A single turn carries every row of the set below to another of its rows. Some are shown first; where does it send the rows asked next?
guvo: [ -2  -2 -16 -18 -14  11  -3  25   2   8  13  -3 -12 -12 -23   0  -3   5
 -11 -18  -5  -5  -7   1  -2  -1]
Sagov: [  5  -1   1   5  -5  15  23  19 -23  -3   6   9   2  -6 -17 -14  -6 -10
   0   6 -12  -8  14   4 -20   8]
rire: [ 14   1   1  -6  -8  -6   8  22  -5  32   9  -9  -9   9  -5  -5 -14  -4
 -34  -4   6   5   0   6 -18  14]
bam: [ 21  11 -13  15 -20   1   5 -20   6  11  -1 -14   2  36   9  -8 -18   5
  -7   8   0   7   1  18   3   3]
dete: [ -2  21  -3   7  -1   3  12  -4  14  -6  -8 -11   6  -2  -3   4  16 -10
   1  24  -3   5   8   7 -19 -13]
zud: [ 11  -4  -3  -7 -14  -2   9   6  -7  33  17 -11 -11   9  -1  -6 -29  -2
 -28  -8  11   9   2   5 -17  10]
Pir: [-17  -2 -11  13   9   8   9 -16 -13   8  12   6  -5  -1   9  16  10   8
  -1  17 -19 -18  -4   9  -4  -5]
bukaz: [ 10   2  15   0  -1   3 -11   9   5 -21  -7  -8   8   4   5 -16 -14  -4
  17   8  -2   9   8  -6   3 -13]
Vod: [  2   0   5  -2 -16   7  28   0 -13  -5  10  15  -7  10  -6   2  13   1
 -10 -16 -11  -5  -2 -16  -9  12]
Velu: [-11  -3  -3 -10  -9   0  -6  27   4  16  11  -1 -14 -15 -17  -6  -7  -2
  -2 -23  -6  -4  -9  -5  -8   0]
gaz: [-10   6 -16  12  -5   3  10 -11 -13   8   8  -2  -5   2   8  16  23   7
  -7  16 -13 -20 -15  13   1  -5]
gitaf: [ -3  20   3   7   1   5  11 -12  20   4  -5 -23  -3   2  -5   3   4  -7
   1  24  -3  -2  17   0 -16  -9]
tofut: [ 11   2  -8   4   6 -13  -8 -12  12  23  -3  -6  -5   5  22  -9   5  23
  10  13  -1  11   8  -2  -7 -17]
Kul: [ 16   4   7   0  -9  12 -11   0   5 -17  -9 -16   5  14  -1 -17 -19   2
  14   4  -1  12   8   0  15 -13]
gakim: [ 10  -8 -17   8  -8  -1  -1  -4  10  23  -4 -14  27  22  16 -11 -21 -10
  10  10  -6  -4  -3  -7   0  -3]
nat: [  8   0  -2  -2   0   0  -2  35   1  18   4  -7  11  -5 -14  -6   9  -6
  -5   5 -15 -18 -15  15  -5   7]
giv: [  7  -5  -2   1 -22   4  34  -3 -17  -3  14   4 -14   4  -1  -5   4   0
   0 -10 -15 -14  -2 -15  -4  12]
sepo: [ 18 -24   6 -18  -4  10 -13   5   6   0  10  -4   7  13  14   2 -26   7
 -17   3 -13   2 -14  12  -3  10]
Kaz: [ -8  10 -12  13 -15  -3   0   3 -33  24  16   1 -18  16  -2  -3  -4   2
 -12 -12   4  -2  -9   3  12  -4]
faf: [ -9 -11 -24  -7 -17  15 -11  20   4   7   1 -14  -1   8   6 -11 -27 -23
 -13   6  -3 -10   2  16  -1  -2]
tok: [ -3   1   5   5  -6   0  11 -12  -9  -6   1  11 -27  11  29  -9  15   5
 -14  12  -4   5  17   4 -15  -4]
pira: [  8  12   0   2  -4 -14 -20 -14  17  23   0  -6  -5   8  18  -7  10  13
   8   1   1   6   2  -4  -6 -19]
vepo: [ -3   7 -10  17  -5  -2   9  13 -40  19   9   9 -12   8  -5 -11  -1   6
  -7  -8   1   0   2   4  12  -4]
Pez: [-12  -1  15   2   3  11  -5 -12 -13  -3  11  14 -25  -6   0  -6 -16  10
   1   0 -12  -4  21   0 -17  -3]
muro: [ 20 -30  11 -15  -5   5  -4   5   5   1  10 -10   3   0  17  -6 -33   8
  -7   5  -7  -2  -5   4  -7   7]
posat: [ -5   7  -7  -1 -13   7  10 -21  -8  -6   9   7 -23  11  26  -4   5   7
 -11   6  -4   7  17  11 -25  -8]
vil: [ -2   9 -13   4  -4   2 -27  15   5  12   3  -5   7  25   9  -5  -7  -4
 -10   3  -6   3 -14  35   2  -3]
Bito: [ -9 -13 -26  -3 -14  13 -10  22   3   1   0  -4   6   4   9 -11 -24 -16
 -13   7   2   1  -2  22 -19  -1]
nobil: [ 24 -11 -17  13 -17  -4   0   1   8  11  -5 -12  23  19  16 -15  -9  -8
   7  15  -2 -11  -9  -3   4   0]
fafol: [ 15   2  12   7  -9  -4   3 -31  13  18   6 -11 -21   6   4  -1 -11  23
   0   3  -8  -9   9  -6  -2   4]

fafol -> Pez
zud -> muro
Where do these go?
Vod -> guvo
posat -> giv
rire -> sepo

